In the rows, zero is written as 128.
The rows of R fall into several groups, which share some directions, and each row is roughly a mix of its group's hidden directions.
R (123 x 13):
[[109 135 136 156  76 140 142 140 116 108 138 137 179]
 [ 97 140 136 136  88 140 124 143 108 104 170 161 156]
 [133 134 123 153 139 115 128 103 140 134 136  94  59]
 [162 133  73 148 145 108 138 130 154 116 112 163 135]
 [108 130 141 164 174 174 128 104 137 156 141 133 128]
 [152 126 119 100 177 113 123 122 138 150 116 110  78]
 [ 91 143 147 133  92 131 128 151 102 115 168 159 150]
 [104  90 143 149 152 113 122 120 132 163  91  93 110]
 [164 151  82 143 111 140 124 173 140 141 134 148 146]
 [ 99 153 137 133  84 142 116 141 112 112 170 159 150]
 [101 139 137 142  94 138 112 156 109 110 174 154 156]
 [102 100 151 145 155 108 129 118 130 157  92  93  98]
 [154 109 123 116 166 122 140 103 140 134  84  91  99]
 [130 170 135 127 102 152 125 145 114  92 174 145 150]
 [140 103 120 100 114 127 133 160 132 132 114 149 193]
 [126  81  84 135 117 107 115 151 156 134 107  97 119]
 [137 167 158  98 135 165 151 115 124 113 158 159 140]
 [122  88  78 128 126  97 135 124 145 155  98 112 146]
 [106  77 130 141 144 110 140 105 127 149  84 106 108]
 [123 124 174 104 130 131 115 152 104  87 132 144 170]
 [120  92 176 104 156 101 140 108 122 113 136  95 131]
 [ 94 149 147 139  94 138 118 145 107 112 166 161 156]
 [157 127  74 133 154 108 146 113 143 112  93 154 127]
 [120 117  93 156 123 107 133 100 141 151 118  86  86]
 [154 110 117 121 167 113 128 114 154 147  89  93  99]
 [130 138 122 142 141 117 129  97 146 137 143 105  57]
 [143  79  83 125 132 102 136 129 145 131  99  94 120]
 [168 104 105 118 159 121 134 112 145 142  85 100 106]
 [127 126 170  83 122 126 120 149 126 107 147 158 169]
 [167 109 108 127 171 132 117 112 154 149  92 102 115]
 [121 140 141 153 176 162 129 122 153 174 141 111 135]
 [124 139 149 152 146 115 118  99 126 128 136  91  67]
 [118 130 163  90 112 143 128 150 123  97 145 147 177]
 [108 137 129 158  70 144 125 134 129 111 146 141 172]
 [117 134 132 142 141 120 129  91 134 120 140  87  66]
 [161 143  67 134 100 139 135 151 151 126 137 147 145]
 [126 148 170 106 127 139 125 153 118  98 145 165 168]
 [126 121 166 101 169 103 149 108 121 129 105  96  99]
 [124 124 119 111 103 135 141 157 122 121 120 156 197]
 [140 112 116 107 119 146 137 160 116 116 110 154 191]
 [114 124 149 179 169 166 114 126 124 151 139 130 150]
 [160 113 114 111 162 124 145 100 148 148  83 103 111]
 [140 133 122 174 166 165 127 126 147 160 144 139 156]
 [100 113 179 124 147 104 131  89 125 126 120 100 101]
 [133 132 132 115 111 127 144 162 129 126 121 155 199]
 [151 144  73 140 105 146 132 151 131 118 118 161 161]
 [122 114  77 150 126 122 138 104 144 144 119 101  79]
 [137 116  92 171 145 120 114 129 136 144 106 104  79]
 [166 140  67 144 131 114 143 134 155 120 112 153 135]
 [134 126 124 118 109 142 138 156 116 137 113 152 199]
 [153 130  68 135 146 117 148 112 140 112  97 160 125]
 [137 168 173 146 154 148 111 130  93 130 134 161 129]
 [130 128 135 147 159 132 103 102 124 134 130 110  59]
 [122 141 136 155 152 124 113 100 136 141 136  99  64]
 [148  78  90 114 139 102 136 124 151 133 104  96 118]
 [125 125 122 156 181 158 112 121 163 163 148 127 125]
 [122 102 174 118 176  99 112 112 133 134 136 108 102]
 [ 98 133 139 149  77 150 139 131 102 111 130 136 173]
 [140 119 129 107 116 127 145 163 126 113 116 148 196]
 [ 97 124 189 126 119 136 111 134 108 148 150  94 116]
 [120 131 138 140 147 113 117  97 134 122 140 100  59]
 [116 117 139 158 187 168 127 120 135 155 146 130 141]
 [120 141 127 145  72 142 147 145 126 107 136 131 180]
 [ 94 119 175 131 154 113 107  90 125 133 114 115  95]
 [124 134 119  86  68  97 136 131 114  99 123 131 115]
 [140 130  66 131 109 146 125 119 145 109 136 174 142]
 [155 137  71 145 142 109 151 116 149 116  99 155 124]
 [140 142  88 135  97 157  96 154 147 145 162 149 127]
 [146  95  83 134 113 100 145 133 158 146 111  93 117]
 [133 121 117 114 113 142 138 161 118 123 114 160 194]
 [121  81  83 117 112  93 127 129 159 144 114 106 125]
 [140 161 124 105  94 137 128 150 111  94 164 158 152]
 [ 89 121 187 124 111 145 110 130 102 139 150 105 130]
 [ 91 121 187 131 108 138 112 132 112 140 160 104 126]
 [129  96 129 148 186 173 127 115 125 146 131 124 148]
 [132 173 128 113 101 139 128 141 128  95 173 159 147]
 [118  88 146 144 160 111 128 121 121 157  83  96 115]
 [104  94 148 151 153 111 116 118 123 153  88  97 101]
 [159 104 112 125 171 121 135 112 152 151  89 101 110]
 [140 157  86 163 100 142 126 148 146 129 133 171 141]
 [141 145 168 104 118 130 135 158 117  95 145 165 162]
 [152 164 117 123 109 149 121 151 129  98 171 151 161]
 [142 133 122  91  81  89 112 163 111 104 124 123 122]
 [103 153 140 133  90 138 119 150 109 118 169 161 158]
 [119 129 139 142  78 146 128 156 120 118 159 127 179]
 [129 140 182 102 129 128 117 148 110 108 141 159 168]
 [100 147 130 136  90 140 125 151 116 119 179 163 146]
 [136 116  90 158 155 109 119 113 140 150 110 117  75]
 [ 99 139 137 138  89 135 115 152 104 112 170 161 154]
 [123 173 166 146 144 153 111 137 101 129 139 170 135]
 [150 121 116  86 178 123 118 118 136 145 119 120  82]
 [147 123 134  97 180 115 122 125 132 151 120 110  79]
 [126 123 124 122 124 133 123 162 113 132 110 167 194]
 [162 114 113 127 160 123 135 104 150 143  82  96 104]
 [138 121 117  78 100  83 131 132 123 101 104 118 103]
 [151 109 120 121 169 117 135 106 151 147  87  99  97]
 [ 99 143 145 138  91 134 115 156 101 112 168 153 155]
 [ 93  79 145 143 147 114 138 117 124 148  98  91 118]
 [114 144 132 159  68 139 140 146 125 116 137 128 172]
 [109  90 143 138 152 105 124 116 127 154  82  95 107]
 [159 134  75 145 150 107 143 119 152 118 100 158 121]
 [117 152 136 162 157 174 128 113 149 163 153 137 144]
 [ 95 147 137 131  86 138 127 141 112 110 173 160 151]
 [131 151 118  99  71  98 140 121 124 103 117 133  94]
 [132 137  67 140  99 157 111 126 134 125 133 168 135]
 [136 106  98 142 137 103 126  96 132 156 113  99  78]
 [149 169 111  99 101 147 137 136 130 102 167 157 144]
 [132  90  80 129 130 105 136 110 151 153 106  93 114]
 [161 128  71 128 151 110 144 114 155 113 108 154 120]
 [126 172 171 113 121 159 137 121 113 112 161 158 136]
 [167 105 104 118 160 124 126 111 145 139  88 100  98]
 [ 91 123 185 122 108 146 118 133  97 138 149 103 132]
 [132 112 114 105 106 129 141 154 121 124 114 155 194]
 [158 131  67 142 147 114 136 121 145 118  97 159 126]
 [137 122 170 114 159  93 158 128 125 132 114  81 114]
 [125 130 167  84 121 142 122 144 115  98 147 158 166]
 [107  76 119 138 142 104 132 111 140 154  94 110  95]
 [133 128 124 111 114 139 137 163 132 131 123 159 197]
 [121 135 121 126 109 142 139 154 114 129 119 159 198]
 [163 116 115 118 158 116 138 105 147 145  80 101 100]
 [152 134  69 138 141 117 148 117 140 111  96 163 131]
 [166 125  70 124 146 112 155 127 144 111 109 150 138]
 [159 124  65 130 147 115 139 116 145 113 100 155 129]]
Here is one row of each group, with its name. Which group are the others in?
[123 136 126 143 139 131 121  94 134 130 143 103  56] : B
[146 111 132  97 179 113 117 120 135 148 128 106  81] : E
[161 165 110 119 122 143 122 144 136  96 168 164 147] : C

[134 120 108  78  82 103 134 126 116  90 124 133 111] : C
[133 146 166 112 125 140 120 162 115 113 138 171 172] : B
[128 134 136 144 153 126 112  96 134 141 138 103  61] : B
[152 134  71 136 147 116 139 110 152 113 105 166 119] : E
[104 112 192 129 143  98 126 102 138 121 138 103 119] : E
[ 93 144 152 141  94 136 116 147  96 111 161 153 156] : C
[124 120 184 109 165 102 145 120 118 130 110  94 114] : E
[165 135  82 139 150 103 160 127 148 111 101 151 135] : E
[135 173 181 138 140 158 116 139 107 118 146 151 133] : B
[130 128 173  82 111 142 133 133 113  88 150 132 154] : B
